In the rows, 128 means zero.
One turn sends every row of this set to another row. A few are shown first. Where does it send the rows asked after them?
Tele: [ 77 135 145 163 136 136 141 131 135  85 126  89 127 108 135 143 127 122
 135 127 135 101 116 131 170 123 128 129 114 128 109 120  99 122 131 119
 135 130 144 149 130 125 112 119  78 123 119 151 125 170 126 137 145]
konid: [139 130 125 135 137 114 121 119 143 128 139 149  85 153 138 139 135 116
 114 173 101 127 146 148 102 106 150 104 123 119 102 111 116 144 144 136
 156  77 108 111 146  93 109 135 123 124 146 142 138 115 117 166 117]
kabar: [152 106 123 171 141 103 141 145 156 158 127 135 142 139 154 114  89 122
  86 115 107 145 141 109 116 150 131 116 136 110 126 135 107 141 116 172
 151 110 169 102 142 126 106 132 145 112 125 154 111 112 115 147 159]
Reb: [128 118 106 135 128 124 119 166  93 123 134 136 151 134 136 133  83 105
 106 135 112 171 113 139 112 158 105 114 115 167 135 125 109 128 164 160
 118  99 132  93 104 134 126 128 139 118 126 152 154 120 118 124 128]
Mozu: [153 137 152 168 118 146 138 168  77 128 145 125 109 109 167 132 165 145
 125 131 134 112 100 149 107 117 137 119 113 148 141 104 137 105 133 116
 104 143 121 174 129 131 133 145 114 118 137 131 148 162 135 131 127]
nefim: [129 163 133 166  84  77 104 121 167 164 109 160 147 111 143 141 113 123
 149 148 134 123 124 138 111 112 148 112 127 172 135 172  96 126 143 145
 121 129 132 109 104 115 141 110 111 129 132 139 147 133 130 138 103]
did: [139 107 127 145 118 143 100 134 127 170 139 173 141 122 123 138 138 136
 131 151 129 155 121 148 101 120 130 125 136 135 129 137 132 129 111 165
 121 114 130 130 137 117 197 128 134  99 126 152 115 118 127 178 192]
bobe: [140 151 130 137 132 125 160 130 128 122 101 129 105 134 120 128 134 158
 112 119 115 104 135 103 166 133 129 103 159  93 175 155 129  93 140  98
 153 101 141 130 148 130 153 126 162 144 115 128 118 128 134 141 116]
feso: [156 148 119  80 100 139 129 126 148 103 104 141 136 108 126 135 129 132
 114 116 132 108 128 137 134 126 148 117 130 121 156 139 120 138 137  91
 127 137 188 172 129 112 176 120 141  80 120 138 123 137 133 124 131]
nomo: [129 105 169 158 131 153 130 154 131 105 130  90 119 143 138 118 128 151
 127  90 145 132 118 160 133 126 124 111 125 125 133 174 148 161 124 113
  94 150 165 105 144 123 138 124 114 120  97 140 118 117 131 101 149]
Fusob: [109 100 145 144 103 131 142 140 107 177 113 146 140 114 138 150 112 176
  76 105 139 159 106 127 134 135 134 137 168 172 118 153 116 110 133 129
 123 129 137 124 130 116 143 126 137 118 142 103 132 172 124 110 151]
libu: [156 154  85 128 117 122 143 162 162 172 110 144 131 115 154 140 106 111
 111 153 127 170  98 142 129 161 158 136 129 132 175 158 141 143 139 137
 122 124 114 116 133 118 132 124 137 139  89 142 105  97 144 155 145]
zed: [120 110 114 173 152 139 104 128 136 164 122  84 145 118 130 135 125 138
 126 146 130 147 112 162 119 125 112 122 135 131 119 151 132 128 141 113
 133 161 163  94 135 114 145 134 129  74 106  66 125 125 120 154 145]
sasut: [133 126 124 163 109 132 159 140 113 181 163 131 145 121 172 143 118 127
 107 109 160 139 129 139 161 148 134 102 139  77 129 133 135 135 125 102
 129 103 134 143 146 118 102 117 127 108  84 144 148 137 118 141 128]
dinir: [ 94 120 126  94 115 111 111 133 135 129 128 134 143 125 133 130 138 131
 125 134 129 150 109 121 113 127 147 130 133 124 143 108 130 122 132 106
 137 146 123 109 135 119  47 125 136  81 117 161 129 127 128 128  87]
tid: [189  80 138 133 151 129 109 131 124 113 136 164 127 103 134 136 129 138
 115 130 132 126 120 108 109 129 116 122 114 128 118  75 120 134 128 185
 129 138 131 135 134 125 133 121 128 104 124 138 137 155 133 153 135]
pasuz: [111 120 141 132 144 124  98 123 119 126 123 170 105 142 132 116 144 139
 127 148  96 106 149  97  92 125 122 121 118 161 102 133  92 124 132 140
 143 121 175 111 127 119 131 104 146 120 137 141 119 109 148 114 155]
sos: [140  85 147 145  98 154 103 133 162 159 136 148 131 114 164 105 116 145
 144 147 139 125 102 162 105 107 160 111 118 154 149 134 103 140 149 150
 135 131  97 103  95 105 141 109 125 124 123 120 145 126 146 133  84]
tol: [119 124 104 107 143 132 136 127 140 124  99 165 132  89 140 139 135 136
 113 153 139 144 122 158 127 134 168 130 126 146 140  98 129 130 135 127
 126 143  72 159 134 115 155 121 123 145 121 141 126 148 132 189 112]
Rupa: [159 137 165 160  90 116 138 135 153 148 153 129  94 123 122 127 163 112
 122 158 132 164 123 117 101 102 172 154 161 114 140 119 147 111 159 155
 143 149 155 136 147 115 127 125  99 134 114 118 116 125 146 144 155]
Gozof: [107 148 128 130 117 109 145 123 143 139 104 126  92 103 121 156 136 109
 104 110 112 101 144 149 135 120 144 137 175 134 157 180 147 104 116 120
 118 131 145 111 122 131 176 124 129 120 140  95 128 128 130 103 151]
Lolop: [125 100 134 199  76 130 139 138 158 127 117 172 163 143 139 139 122 141
 136 140 133 139 117 131 133 128 154 134 121 126 151 160 113 123 150 159
 140 129  94 104 140 123 135 105 103 128 119 157 126 114 123 164  92]
roza: [118 157 126 121 120 149 134 137 134 128 118 161  92 143 115 131 115 122
 115 127 130 148 139 154 110 152 172 119 127 181 131 152 114 139 170 103
 127 122 108 116 128 102 148 103 136 175 132 140 112 116 145 110 129]
reg: [129 140 128 153  91 133 143 152 163  97 117 106 129 111  98 147 113  91
 106 126 111 122 131 133 142 120 157 162 153  70 160 131 151 116 129 152
 132 131 102 142 159 117 120 141 148 125 103 123 121 111 132 123 124]
kuni: [168 148 118 133 146 163 143 154 145 110 138  93 130 106 141  93 110 122
 104 101 134 124 125 130 164 117 153 155 132 131 155 126 122  95 155 136
 143 123 124 171 118 141 137 138 150  99 121 122 114 103 144 126 120]
Pip: [125 101 112 175 114 145 110 150 118 114 143 108 132 136  98 151 144 131
 136 133 127 122  93 155 129 131 115 119  89 124 139 128 110 100 169  96
 136 139 151  76 140 107 100 156 119 118 141 126 103 143 136 118 146]
vinu: [141 150 126 142 145 125 126 129 159 146 149 103 129 122 147 145 143 142
 137 141 120  96  70 128 153 108 138 111 150  97 117 144 126 136  90 146
  96 142 152 133 128 108 123 162 125 129  74 113 132 143 140 135 135]
ruza: [120  92 130  79 110 149 115 133 132  95 125 122 133  76 125 144 122 133
 129 129 122 123 119 159 156 137 152 130 124 126 170 118 119 116 113 109
 136 128 106 130 127 117 138 132 128  96 121 101 131 128 130  76 128]
peti: [134 130 130 178 125 128 110 113 135 129 130 133 156 109 110 147 153  95
 141 129 125 126 137 166 135 114 146 111 158  98  80 122 111 119 167 120
 112 136 155 112 156 105 119 170 128 116 110 112 132 171 133 159 133]
Borab: [ 88 164 138 155 121 133 124 133 123 163 142 112 127 175 125 144 138 133
 138 139 130 132 115 138 102 133 146 119 131 137 128 125 123 127 123 100
 133 141 187 172 138 121 140 116 114 115 115 141 126  80 121 104 115]

peti -> zed
tol -> libu
And these:
dinir -> Rupa
Reb -> konid
reg -> Gozof
Tele -> vinu
feso -> kuni
sos -> Lolop
kabar -> pasuz
sasut -> Borab

One turn sends every row of this set to another row. A few are shown first. Where does it send the rows asked after them?
Boge: [ 93 131 124 138 121 145 122 108 111 147 123 128 114  96  91 134 118 138
 131 142 157 185 124 117 127 136 139 177 148 136]
Pize: [146 109 110 119 129 141 121 162 119 122 127 138 125 128 135 149 119 182
 170 159 140 115 122 119 155 100 112 115 147 155]
lam: [141 108 115 119 136 120 110 159 131 122 119 111 110 136 101 133 148 103
 134 144 145  87 114 126 129  97  88  81 129 120]
Tov: [143 114 109  94 134 101 121 154 121 116 116 126 101 123 139 133 137 109
 145 150 119  86 147 113 132  85 109  81 119 111]
pag: [156 127 111 108 127 109 111 142 117 109 111 131 109 125 140 129 141 100
 136 140 124  97 136 123 123 105 124  63 118 104]
Fas: [107 124 161 149 148 140 155 108 115 155 121 125 114 122  91 136 128  85
 101 106 124 155 142 125 151 142 105 158 141 115]
lel: [144 105 115 135 133 146 111 166 134 127 127 118 126 138  98 142 140 149
 150 154 156 107  97 131 143 106  89 102 147 148]
vek: [150 115 104 140 121 158 111 161 116  99 109 133 148 132  98 142 127 145
 160 154 151 138  93 136 138 111 100 118 132 142]
givab: [ 87 136 162 121 153 132 149 107 137 143 143 113 130 130 120 129 128  91
  88 115 100 137 152 134 150 116 105 147 123 104]
Rizu: [155 117 120 148 129 160 107 151 124 111 117 133 140 137 114 136 138 152
 147 153 148 110  95 138 139 124 108  96 150 147]
nari: [148 131 115 104 121 115 122 153 113  98 103 128 121 134 135 132 135  94
 131 133 112 106 131 132 132  90 100  82  99  89]
dubuz: [160 128 105 101 132 111 124 140 108 107 114 153 116 119 166 140 124 145
 158 150 114 109 147 121 141 100 145  86 125 122]
dipud: [ 80 114 140  93 126 132 151  95 140 131 130 135 149  98 127 136 129 145
 122 102 112 128 191 122 123 118 131 150 118 114]
Kimuv: [ 74 130 141 103 134 126 150  93 124 133 113 121 126 104 142 112 123 134
 109 115  94 121 168 126 115 108 143 154 120 102]
Rugut: [ 91 121 164 127 147 136 161  99 123 146 116 123 123 116 116 122 125  93
  99  94 101 128 166 120 136 131 111 146 124 105]
basa: [ 77 121 130 109 136 146 129 101 135 122 140 131 142  82 119 124 109 131
 137 144 127 169 173  92 125 128 140 161 129 139]
Duti: [108 120 143 147 140 149 144 110 112 151 127 136 115 101  88 142 115 112
 129 118 146 185 143 107 145 152 124 170 147 136]
Vof: [ 75 124 123 111 122 142 133  96 120 132 118 131 131  83 123 119 111 161
 140 133 127 157 159 108 113 122 156 169 132 130]
gasad: [147 117  97 114 124 147 126 152 112  94 112 150 152 118 138 144 113 178
 176 150 124 138 125 129 139 101 127 120 124 141]
kes: [152 120 119 138 127 137 100 148 126 112 111 121 124 137 107 125 147 106
 129 144 146  96 104 134 123 117 100  71 132 119]
toko: [ 93 112 136 126 136 147 145  98 119 140 122 140 128  82 110 130 107 135
 144 116 132 173 173  94 130 144 142 161 135 136]
vudip: [ 90 140 153 125 137 120 148 102 117 149 115 113 108 130 120 123 137  94
  83 112 104 125 140 146 133 110 116 154 127  92]
bup: [147 126 102  92 123 120 132 147 108  92 108 145 133 120 160 138 118 145
 159 139 100 115 149 125 136  89 126  99 101 108]
Zuluk: [103 142 141 146 128 130 132 114 109 159 121 117 100 124  89 137 134  95
  96 129 144 165 112 140 142 128 113 166 145 113]
faf: [154 122 114  99 132 106 137 140 121 101 104 137 128 121 173 125 129 147
 165 139 117  98 154 111 134  92 137 121 105 108]
Seze: [110 138 159 131 112 132 142 121 111 149 125 130 111 126  94 153 140  86
  92 121 138 150 146 126 158 132  89 166 144 109]
Sel: [146 116 108  92 129 113 128 156 111 116 120 143 110 117 160 142 122 158
 166 159 117 102 153 106 148  86 123 102 130 135]
Losor: [157 115 111 121 124 137 125 148 123 103 107 139 142 119 154 133 120 185
 182 151 145 125 128 110 140 108 134 140 125 140]
viza: [ 87 109 121 108 120 140 135 101 132 126 127 142 145  81  98 146 127 143
 145 128 147 161 176 109 119 133 138 170 139 139]
Mub: [160 121 110 126 132 142 122 146 112 110 117 153 136 125 149 145 123 176
 166 160 127 118 121 131 152 113 134 105 146 151]
zufab: [151 122 114 134 120 139 109 161 116 101 103 119 129 142  95 135 141  93
 130 142 143 120  97 138 132 107  82  96 118 111]
Bov: [ 71 123 147 103 149 137 145  95 145 125 140 121 146 101 134 120 120 119
 112 123  95 133 180 114 126 114 130 147 117 116]
futi: [ 96 132 136 132 130 148 124 115 122 139 143 131 121  94 100 139 112 111
 129 150 147 193 143  96 145 138 121 169 142 140]
relu: [158 124 122 113 133  97 128 144 129 107 102 117 116 138 143 124 149  95
 136 128 127  89 131 124 129  94 113 103 102  87]
Sav: [101 142 156 139 139 137 136 120 124 152 146 120 112 125 101 144 121  88
  98 132 132 177 131 122 162 133 100 160 139 119]
Voso: [107 126 131 132 112 140 130 115 112 138 127 141 121  98  80 157 134 106
 126 140 163 176 150 111 141 142 112 178 154 137]
senir: [163 120 123 143 131 123 112 155 133 117 106 109 122 147 105 130 152 100
 136 134 162 111  94 131 133 112  94 112 120 108]
rubas: [162 114 115 150 124 147 111 156 130 114 111 121 137 134 111 134 136 154
 164 149 172 132  92 122 139 119 108 134 134 141]
Rivor: [ 94 132 162 108 120 127 156 108 128 144 126 127 128 128 123 140 137 108
  89  96 108 120 173 133 146 116 100 149 121  95]
Soke: [ 83 114 148 113 141 138 155  93 125 135 118 131 132  91 128 120 114 124
 124  99 105 139 186 101 122 133 136 146 119 115]

Mub -> dubuz
Sav -> futi
And these:
senir -> rubas
vek -> gasad
toko -> Soke
Tov -> lam
Voso -> viza
Vof -> Kimuv

